Each path below is one point turned by a fixed rotation once a step. After each direction that follows a path, write how fast that rotation turns it, in degrees each step (0 if it stays still).
Each turn is a multiple of 5 degrees from 10 to 175, or 0.
Each row of a path follows its step; steps can be skipped.
Rotation 1:
step 0: [  0   8 -13  12 -18  -6  -7   8  -1  -3   2 -13   4 -16  -6  -6  15  12
 -10  19   6  -9  -3  -5  -3  -4   0   2   1  -9 -13  -1   2  -5   6   9
  -7   9  -6  11  -4   1  13   9  -6   5   3  -3  11]
step 3: [-14   2 -12  -7   8  -9 -12  22  14   5 -11  17   1   1  15   1  10 -14
  -3  -2   5  -2  -4   7  -2   8   1  -8  -4  -2  -3   4  -4   0   4 -11
 -17  -9   2  -6  10   5   2   7  -7  -9  -1  -2   1]
step 5: [  0  17   5  12   9  -8  -1  -5 -11   3  -1  14   9   4  -5   6   8  -6
  -2   6   0  -9 -25  -5  11   4   0  -5   7  -8   7  12   3   3  -6  -4
 -22 -10   0   2  -5   8  12  13   1   1   5   1  -1]
step 9: [ -1  -3  -3 -15   7   7 -25  -4  12  -6   8   5  14   6   2  -2   1   9
 -19   2   8  -3  -2   0   3  10  -5  14   1  -2   5  -5   2   2  18 -12
   1   3   3   1  11   3   0  -6   4   2   9  16 -11]
step 14: [  3  -5   4  -2   1   8   0  19  18  -9   4  -4  10 -15   1  -2   2 -10
   5   7  11  -4   6   2   5  18  -3  -4   3   3   9   2  -7   5   2   3
 -10  -1  10   8 -13  -1 -11  -4  -2  11   1  18  18]
step 15: [ -3  -6 -11   6   1 -18 -10  -7  -1  -1   4   1  -2 -15 -19   7   1   9
   1   7   9   8   1 -13   5  -4  -3  -3  -9  -7   5  17  -4  11  10  -5
  -4  10  -6 -13  10   2  -9   1   0  -1  -9  11 -16]
step 16: [ -4  10 -18  -3   0  16  -2  10   7  11  -9  -1   1 -22   6   1  -2   2
 -12   0  -6  -2 -16  -5  -6   1   5 -16   9  -4   6   0  -8 -12  -3  -4
 -12   8  -4  -5 -11   6  -3  -2   2  -2   9   4  14]
step 17: [ 15  10   5   4   1 -17 -13 -14   6  15 -11   3  -9  -6   1  11   3  -4
  -3  -2  -6 -12  10  16  11  14   1   6  -7  -4  -8   6  -4  -2  17  -2
   3  10  -2  -6  -1   3  -4  -5   6  -7  -6  10  -6]
step 18: [-13   1 -16  12 -13  -4   7  -5  -3  14  -5  -1   7   5   2   3  15   8
 -14   8   4 -19  -1  -9 -16   7  -3   0   3  -5  -1   7  -4   0   0   6
  -1 -13   2  -4 -10  -5   6  12  -6   2  19   1   5]
step 20: [  3   4   7   2  -1  13  -1   9 -10  -2  -6   3   5   0  -6   4  17   5
  -7   2   7  -3   8 -18   0   2  -9  -5   3  -4  -1   8   8   9   3   1
   4 -27  -2 -13  -8  -4  -5 -15   6   5   0  19  -9]
Directions:
[ 0 -1  1 -3  0 -1  1  1  4 -1  3  1 -3  3  2 -2 -2  1 -2  2 -2 -3 -1  4
 -3 -1  5 -4  2 -1  5 -1  4  1 -1  1  0  0 -4 -2  2  1 -1 -2 -5 -2  0  3
  4]
140
[-4  2 -2  2  1  3  0 -1 -2 -2 -4  6  3  2  5 -2 -2 -1  2  3  1 -1 -1  0
  3  0 -3  3  1 -2  3  0 -2  0  1  2  0 -1 -3 -2 -1  0 -7 -2 -4 -1  1 -1
 -1]
175
[-1  0  0 -5  4 -2  1 -1  2  2  1  0 -1 -3  1  0 -1  1  1  0  0  2  3 -1
 -1  3  0  2  0 -1  3  0  3  4  4  2  2 -2 -3  2 -8 -1  3  0 -2  0 -1  0
 -6]
135
[ 2 -1 -4  2  0 -1  2 -2  1  4  3  0  0 -4 -1 -4 -3 -3  3 -1  4  0  1 -2
 -2 -1  6  2  0 -2 -1  2 -4 -1  3  4 -1  1  1 -2  0 -4 -2 -3  3 -1  2  4
  3]
20
[ 2  1 -2 -4  1  3  1  0 -1 -1  3 -2  1  2  1 -1 -2 -8 -5  0 -2 -1  0 -4
  2  2  0  1  0  3 -1  2  0  0  0  3 -4  1  1 -1 -1  1  1  6 -3  0 -4  1
  1]
160
[-3  2  0  0  1  0 -3  2 -1  4  3 -3  1  2  0 -7 -1  3  2  2  0 -2 -2 -2
  3 -1 -1 -1  2  4  0 -2 -3  2  1 -4  1 -3  2  1 -4  5  1  1  1 -4  3  1
  3]
160
Rotation 2:
step 0: [  4 -12  -2   2   2  -9   8 -12   0  -4   0  -7  10  -5   1   7   3   0
 -10   9  -3  -5 -10   4   0 -12   7  11  14  -8   3 -10   4   3  -8  -6
  21 -11  -2  -5   3  -3   4  12  -5  -8  -6  21  -4]
step 3: [ -9  11   8   2   8 -28   4  -3   2   5  -3   1  -5   2 -15   1   5  -2
   6   1  -2   8   9  -4   0 -22   8   4   3  -6  11   8   5  -4   5  10
   4   0  -4   0  10  -8  13   5  -3  -5  11   7  -3]
step 4: [ 11 -10   7   1   2  -2  16  -5  22   2  -8   4  -7   4  -3  -8 -15   6
   2   1 -12   3 -13  -5  -4 -10  -3   2   4   4   9   5  12   2  -4   6
 -10 -11   0   3   9  -9   6   7  -1 -12  -3   5  14]
step 5: [  7   1   5  17  10  -4   4 -23   2  -1  13   1  -1   3  -1  -1  -6   2
   0   1   6  10   0  -5   7 -12  -7  -3  -2   2   1  24   3  -7  14   4
 -11  -8  -9  -5  -7 -10  -1 -10  -6   7  -8   2   1]
step 6: [  6  14  17   1   5  -7  16   3   1  -7   5 -16 -17   0  -5   3  -7   3
   0  14   4  -2 -19   9  -2  -3  -6   5   2   6   4   5   4   8  10   5
   0   2  -8   5   0   5  10   7 -15   4 -13  -2  -5]
step 7: [  6  -8   7  12   0  -3   6  -1  -1 -13  -4  -7   3  10 -32  -5   1   1
  -3  -8  -5   0 -15 -18   7  -6  -2   0  10   6   4   6  -7   2   8  -2
   4  16   0  -2   5  -8   3  -8  -5   2  -4  -6  -1]
step 8: [ -8  -4  -4  -5  16   0  10 -14   4  -6  -8 -21   4  11  -4   1 -14  10
  -9   2   3 -16   0  -4   6  -6 -12   1   2  -1  19  -7   2  -4   1  -5
   3  -2  -1   1  -4  -3  -6  -2  -2   6 -21  -3   5]
step 10: [  0   5  -6 -10  10  -1   5  13   5   8  -7  -8 -12  -3 -16   8   0   3
   4   1   1   4  -2  -4  -5  -6 -20   9  -1  23   1  -3  -9  -8   9 -17
   1  -3   8   3  -3  -4  -2  -4   3 -14  -9  -2   1]
step 11: [ -7   1  14   2   1  -5   8   4  11   8   4   0  18  11  -7  -7   1   2
   2  -2   8   3   9  -9  -3 -14  -9  -4   8  -4  -1 -11 -13 -14   4 -11
   5 -13   2  -2  13   3   7 -13  -2  -1  -9   9  -8]
step 14: [ -3  -3  21  -8  13  -3 -10   4 -10   4  -3 -15  -2  -8   8   0  -1  -1
  -1   9  -5  -5   1   3   0 -12  15   6  -5   5  -1  -3  -2  -4  17  -7
   1   5  -2  -5   3  -6   4 -19 -10 -11 -12  11  -7]
Directions:
[-1  3  0 -2  3 -1 -2  0  0  1 -1 -1  3 -1 -2  5  4  2  2  3  0  2 -4  4
 -1  0  4  1  3 -3  3  0  1 -1 -2  4 -4 -2 -1 -2  2  5  1  1 -1  3 -2  3
 -4]
125
[ 0  0 -5  2  4 -3 -2 -1 -3  0  1  2  0 -1 -2  2  5 -2  0  1  1  0  0 -1
 -1 -1  0  4 -2  1  3  3  1 -1  2  2  2  2  2 -6 -6 -4 -2 -2  3 -3  0  0
  0]
155
[ 4  1  1  5  2  1 -2 -3  0 -1 -3  1 -3  0 -1 -2 -4 -1  5  3 -3 -1  2  2
  1  1  3  0 -4 -2  2  5  3  1 -1 -2  2 -1 -2 -4  6 -2  2  3 -1  0  3  0
  0]
25
[ 4 -2 -3 -5  1  4  2  0  3  0 -2 -3 -2 -4  2 -3  0  4  2  3  3 -4 -1  4
  0 -2  2 -1  1  3  1 -2  1  0  2  3  3  0  1 -2 -2  1  1  3  1 -4 -4 -1
  1]
175
[-1  1 -1 -3  1  0 -2  2  3  1  4  2 -2  1 -3 -2  4  3  1  0 -1  0  6 -1
 -2 -2  2  3  3 -1  2  1  2  0  0 -6  2 -3  1  2  1  1 -1  5  5  3 -2 -2
  2]
45
